[[ -3 -18  11   4 -28 -23 -20  -3 -19   8  46 -13  15  44]
 [-33 -46  23  27   1 -28 -10 -44 -14  17   3 -22  -4  89]]
|
[[-33  -3]
 [-46 -18]
 [ 23  11]
 [ 27   4]
 [  1 -28]
 [-28 -23]
 [-10 -20]
 [-44  -3]
 [-14 -19]
 [ 17   8]
 [  3  46]
 [-22 -13]
 [ -4  15]
 [ 89  44]]

[[  2  44  40   6   6]
 [ 13 -83   2   5   4]
 [ -3  21  -2  -1  -1]
 [  3 -19   0   1   0]
 [-10  59  -1  -4  -3]]
|
[[-10   3  -3  13   2]
 [ 59 -19  21 -83  44]
 [ -1   0  -2   2  40]
 [ -4   1  -1   5   6]
 [ -3   0  -1   4   6]]

[[ 23  59  84  47  64  49  78]
 [ 41  44  45  43  43  43  44]
 [ 46  45  43  46  43  46  44]
 [ 30  30  29  30  29  30  29]
 [ 54  56  56  56  55  56  56]
 [ 49  52  53  51  51  51  53]
 [ 45  25  10  33  21  32  14]
 [-50 -50 -54 -48 -56 -48 -53]
 [ 55  57  57  56  56  57  57]
 [ 55  56  56  56  55  56  56]
 [-38 -39 -47 -36 -51 -36 -46]]
|
[[-38  55  55 -50  45  49  54  30  46  41  23]
 [-39  56  57 -50  25  52  56  30  45  44  59]
 [-47  56  57 -54  10  53  56  29  43  45  84]
 [-36  56  56 -48  33  51  56  30  46  43  47]
 [-51  55  56 -56  21  51  55  29  43  43  64]
 [-36  56  57 -48  32  51  56  30  46  43  49]
 [-46  56  57 -53  14  53  56  29  44  44  78]]

[[ 62  32  -1 -14  -2]
 [ 32  49  69  73  53]
 [ 24  -6 -14   5  39]
 [-10 -13  11  47  74]
 [ 55  35  29  40  62]
 [  0  44  68  65  47]
 [ 52  70  62  43  29]
 [ 54  71  71  47  12]
 [ 32  30  45  66  74]
 [ 71  59  39  28  36]
 [ 74  67  40   6 -14]]
|
[[ 74  71  32  54  52   0  55 -10  24  32  62]
 [ 67  59  30  71  70  44  35 -13  -6  49  32]
 [ 40  39  45  71  62  68  29  11 -14  69  -1]
 [  6  28  66  47  43  65  40  47   5  73 -14]
 [-14  36  74  12  29  47  62  74  39  53  -2]]

[[-20  12  46 -33  20  15   9 -12 -42  31  -8 -34]
 [  0   0  10   5   0 -16 -22 -24  10  36   3   9]
 [ 33 -38  13 -41  49 -17 -10   0  31   0  67  32]
 [  8 -29 -11   0 -46   0  59   1   0  34 -39   0]]
|
[[  8  33   0 -20]
 [-29 -38   0  12]
 [-11  13  10  46]
 [  0 -41   5 -33]
 [-46  49   0  20]
 [  0 -17 -16  15]
 [ 59 -10 -22   9]
 [  1   0 -24 -12]
 [  0  31  10 -42]
 [ 34   0  36  31]
 [-39  67   3  -8]
 [  0  32   9 -34]]

[[ 71  44  35  11 -27]
 [-46  25  -6  70  36]
 [ 70  42  33   4 -25]
 [-28  18  -7 -80  39]
 [ 45 -18   4 -74 -32]
 [-55 -25 -17  -6  24]
 [-31  16  -7 -81  40]
 [-29  22  -4 -82  37]
 [ 27 -19   6  75 -35]
 [ -3  69  25   3  43]]
|
[[ -3  27 -29 -31 -55  45 -28  70 -46  71]
 [ 69 -19  22  16 -25 -18  18  42  25  44]
 [ 25   6  -4  -7 -17   4  -7  33  -6  35]
 [  3  75 -82 -81  -6 -74 -80   4  70  11]
 [ 43 -35  37  40  24 -32  39 -25  36 -27]]

[[-14  15   1 -14 -15]
 [-46  20  32 -43 -52]
 [-22  21   3 -22 -23]
 [-45  26  25 -43 -50]
 [-19  77 -60 -25 -11]
 [ 20  -4 -19  19  24]
 [ -9 -20  33  -6 -14]
 [ 13 -19   5  14  13]]
|
[[ 13  -9  20 -19 -45 -22 -46 -14]
 [-19 -20  -4  77  26  21  20  15]
 [  5  33 -19 -60  25   3  32   1]
 [ 14  -6  19 -25 -43 -22 -43 -14]
 [ 13 -14  24 -11 -50 -23 -52 -15]]

[[-30 -14 -41 -24  34  27  31   1 -38  20  14  24 -34   2]
 [ -1  22  20  22 -14 -65   2  38  26  22  13 -27   2  -3]
 [-31 -17 -45 -27  38  36  34  -2 -42  20  14  29 -36   3]
 [ 45   4  36  14 -12  49 -27 -31  26 -35 -19  12  48  12]
 [  3  21  23  23 -16 -61  -1  35  28  18  11 -27   6  -3]
 [ -6  23  17  22 -12 -72   8  45  25  29  18 -28  -3  -4]]
|
[[ -6   3  45 -31  -1 -30]
 [ 23  21   4 -17  22 -14]
 [ 17  23  36 -45  20 -41]
 [ 22  23  14 -27  22 -24]
 [-12 -16 -12  38 -14  34]
 [-72 -61  49  36 -65  27]
 [  8  -1 -27  34   2  31]
 [ 45  35 -31  -2  38   1]
 [ 25  28  26 -42  26 -38]
 [ 29  18 -35  20  22  20]
 [ 18  11 -19  14  13  14]
 [-28 -27  12  29 -27  24]
 [ -3   6  48 -36   2 -34]
 [ -4  -3  12   3  -3   2]]

[[  9 -26  14 -49]
 [  9 -31 -27 -42]
 [ 20 -73 -13 -38]
 [  1 -51  24 -72]
 [ 39 -18   1 -30]
 [  4 -36 -26 -37]
 [  0 -43 -23 -47]
 [ 16 -65 -15 -38]
 [ 14 -63 -26 -57]
 [  9 -39 -25 -41]]
|
[[  9  14  16   0   4  39   1  20   9   9]
 [-39 -63 -65 -43 -36 -18 -51 -73 -31 -26]
 [-25 -26 -15 -23 -26   1  24 -13 -27  14]
 [-41 -57 -38 -47 -37 -30 -72 -38 -42 -49]]
